(in the rows, 128 means zero)
One turn or mirror swaps these rows in pairs. Which row does each one swap with?
The rows were stretched afterwards, more along some directions than others.
Bof: [137 157 145 159 136 147 161 132 123 153 128 163 135 114 127 154 121 111
 137]
punim: [121 152 121 140 115 128 152 128 126 132 121 145 114 121 124 131 107 124
 148]
Did: [137 150 139 167 139 157 159 124 113 144 118 173 132 117 129 149 115 118
 134]
Gutas: [135 126 122 170 137 160 130 114 109 129 128 168 131 126 123 162 119 108
 135]
zife: [128 142 120 133 118 129 139 124 115 134 122 149 116 135 133 129 106 133
 152]
baru: [125 138 133 141 132 144 112 114 113 155 134 134 157 135 130 164 151 117
 131]
kufa: [121 149 128 146 134 135 117 117 119 152 126 136 158 131 118 149 154 119
 126]
kore: [130 156 142 155 139 149 161 135 119 147 121 156 147 109 127 148 121 114
 140]
bogaf: [136 120 129 158 137 147 119 115 116 120 136 158 116 135 130 144 112 122
 123]
nopon: [137 164 120 178 149 147 130 103 116 145 110 209 126 155 106 150 145 124
 124]
gud: [144 161 117 128 144 125 103 126 120 147 140 144 150 163 122 137 150 115
 129]
nezi: [137 173 124 142 143 128 135 111 112 154 111 187 136 155 106 141 151 125
 116]
Rafod: [130 164 126 121 146 125 104 127 131 144 147 133 142 166 120 130 154 106
 116]
Nunag: [126 133 135 142 130 145 115 110 107 148 129 133 155 135 131 156 145 130
 126]
ged: [127 157 132 162 136 147 157 136 120 151 121 173 143 125 129 152 124 113
 148]
ris: [134 158 127 127 145 130 107 126 123 147 148 142 142 169 115 137 154 108
 118]
kir: [122 150 146 171 133 157 154 131 124 148 123 160 141 114 130 168 129 109
 134]
dova: [137 113 134 161 132 154 119 120 113 125 138 158 121 133 128 151 110 122
 130]
rom: [126 144 132 123 112 124 136 135 118 138 129 128 125 128 135 132 113 125
 153]
Vun: [122 144 130 142 136 135 108 117 119 150 135 125 155 137 126 151 153 114
 121]
leb: [134 173 134 156 151 145 131 110 117 154 117 176 144 156 112 148 158 116
 117]
Sovo: [133 166 132 156 145 146 125 109 111 145 114 180 142 146 108 159 151 121
 124]
Kanol: [131 164 130 120 149 127 106 128 135 151 146 129 150 163 124 131 158 100
 114]
zanop: [134 162 124 165 151 140 130 107 104 155 112 192 153 158 110 155 157 123
 122]
Lav: [123 148 124 128 118 125 144 132 129 129 129 136 106 131 127 128 111 121
 148]
buges: [130 172 131 152 149 138 138 109 120 147 114 180 139 153 107 146 155 120
 122]
Zom: [130 138 129 128 114 122 127 134 112 139 127 135 126 126 132 141 112 119
 155]
fusug: [124 139 134 141 137 138 108 122 108 155 132 125 166 137 132 152 152 120
 135]
tegit: [127 137 118 147 119 125 133 125 106 142 120 167 114 136 126 142 122 124
 145]
Tekeg: [133 125 126 171 139 156 119 118 117 131 135 167 125 124 125 159 117 102
 135]
Zuf: [142 119 126 174 136 152 122 116 112 124 136 165 121 132 136 158 116 122
 137]
paka: [136 167 123 134 148 124 105 122 130 153 143 148 142 162 109 142 151  95
 121]
sov: [126 144 118 131 116 124 133 127 125 128 125 143 110 130 128 127 108 125
 144]
Sibo: [130 171 132 165 145 144 135 109 113 151 113 180 146 149 110 156 151 124
 118]
Zevek: [136 155 125 123 149 127 105 124 129 144 145 141 138 174 117 126 151 112
 119]
Nube: [137 161 128 135 144 124 109 127 133 156 140 143 150 158 113 143 157  92
 127]
zekil: [131 160 132 167 135 151 165 127 119 147 117 183 129 119 126 146 120 121
 137]
Bedo: [135 166 132 170 145 150 155 133 117 155 125 169 146 122 124 153 126 109
 135]
Niver: [127 137 134 131 138 133 103 123 115 151 131 119 163 132 123 147 152 121
 125]
Gef: [136 116 130 156 141 152 118 123 109 124 138 149 128 136 130 143 116 120
 131]
bop: [136 123 127 158 139 147 119 110 110 119 130 163 115 139 129 144 116 120
 122]
miv: [119 146 130 137 128 135 111 126 119 163 129 130 163 139 126 162 148 118
 131]

Swapped with sov: Vun
Swapped with ged: zanop
Swapped with Zuf: gud
Swapped with Zom: baru

One turn or mirror swaps these rows in pairs. Which row does each one swap with?
The rows were stretched afterwards, more along some directions than others.
ripa: [137 126 146 144 121 126 142 157 132 144 129 140 118 134 144 112 120 125]
tes: [126 142 125 123 152 119 135 144 122 124 144 132 114 135 147 133 138 133]
Dum: [127 142 119 121 158 119 136 143 129 125 141 131 113 137 141 133 141 135]
kipas: [114 131 129 143 164 129 116 129 144 132 130 154 129 122 123 133 180 130]
fami: [135 143 114 120 149 122 131 140 124 118 144 131 113 142 141 136 128 139]
tos: [136 143 118 121 144 123 129 137 124 119 142 138 112 142 141 138 121 140]
kiput: [131 138 111 128 152 128 143 138 133 122 123 136 125 143 117 136 133 140]
tupa: [110 137 124 135 169 122 111 127 142 136 128 153 133 127 122 133 171 128]
Kina: [123 126 145 140 129 118 142 163 115 132 139 148 124 118 139 148 143 131]
tugu: [101 134 139 140 149 114 133 152 127 141 140 137 136 127 139 143 166 114]
til: [111 138 125 137 146 123 126 129 137 138 131 156 131 129 128 140 147 121]
Lomed: [133 129 151 145 127 125 132 161 131 143 132 138 125 130 140 110 138 130]
zoru: [129 139 158 143 136 116 119 144 117 155 151 145 124 121 156 124 130 110]
lovob: [123 143 121 122 155 118 136 146 126 125 141 127 112 136 144 135 137 133]
zim: [110 150 114 116 157 121 137 134 154 125 133 130 128 166 138 125 148 123]
Setem: [108 140 141 137 163 118 107 130 138 142 140 145 135 128 135 127 162 116]
Zerig: [105 138 133 136 169 120 114 127 144 139 132 153 133 128 125 132 165 120]
goz: [132 131 162 142 122 133 144 142 136 134 125 155 119 126 146 129 123 114]
vus: [123 138 135 139 156 121 145 145 134 131 131 137 109 129 150 131 147 120]
raget: [112 144 113 115 158 116 126 141 114 136 148 128 128 145 138 152 155 134]
Kesi: [101 147 118 123 157 123 133 137 147 131 135 135 124 164 151 129 162 120]
Rok: [122 138 154 134 145 116 111 136 120 151 147 146 132 123 147 126 138 117]
Fusi: [112 130 136 124 128 127 128 155 107 148 143 143 118 127 155 142 128 130]
Dil: [128 140 123 126 142 126 122 141 111 130 149 129 132 143 143 150 143 138]
bup: [131 133 116 136 150 127 137 139 129 127 124 133 129 136 117 131 131 138]
vuz: [127 144 117 122 154 120 133 143 127 120 141 130 113 138 141 136 137 138]
bekuv: [136 135 161 135 121 116 132 153 109 151 153 143 114 127 164 131 114 110]
nolu: [130 140 167 134 136 117 118 141 116 152 149 150 120 129 161 124 132 113]
vuve: [111 133 138 142 146 125 126 153 126 138 136 131 132 123 140 139 170 133]
nebed: [128 132 148 138 132 130 124 153 130 137 130 134 131 128 135 115 148 137]
tib: [109 148 115 119 157 121 134 133 159 124 131 133 128 165 139 124 148 123]
duko: [115 130 139 146 147 125 122 153 132 138 134 129 134 123 136 124 166 133]
Kudut: [131 142 125 128 137 129 124 126 135 123 138 153 121 140 132 136 128 128]
tebob: [119 128 129 128 126 123 130 159  96 149 145 136 121 124 154 141 117 132]
revon: [131 130 159 149 123 134 149 142 134 138 125 153 118 124 147 127 125 111]
tesag: [134 131 153 146 126 128 133 156 129 146 127 135 123 131 147 109 137 130]
demod: [130 124 129 141 120 112 155 174 109 133 141 129 125 130 145 140 110 129]
pogu: [128 137 124 136 160 129 138 127 156 124 121 144 126 143 119 130 164 135]
nenu: [125 143 112 121 148 125 130 138 113 131 148 131 129 147 142 152 140 140]
pom: [120 129 131 128 128 124 131 160  96 148 146 138 120 127 156 140 123 128]
Dafup: [111 148 115 120 153 123 135 134 156 122 130 132 130 165 139 120 149 122]
kado: [122 137 156 137 150 116 106 132 129 147 146 147 130 124 146 123 150 116]
rugil: [111 147 112 121 154 118 138 138 153 124 132 130 129 163 138 127 140 124]
ruraf: [124 140 119 128 134 116 150 153 137 125 133 126 126 158 144 131 116 126]
Kufik: [106 136 144 140 145 122 132 149 128 135 137 138 134 127 140 142 169 128]
roso: [122 131 150 140 135 124 123 155 133 137 131 131 132 131 137 113 154 133]
fase: [126 128 160 144 126 128 148 147 133 143 123 152 116 117 148 131 121 110]
Numis: [118 144 112 123 144 118 146 144 144 122 133 124 128 163 139 128 126 125]

Swapped with fami: Numis
Swapped with Setem: duko
Swapped with rugil: vuz
Swapped with Dafup: tes

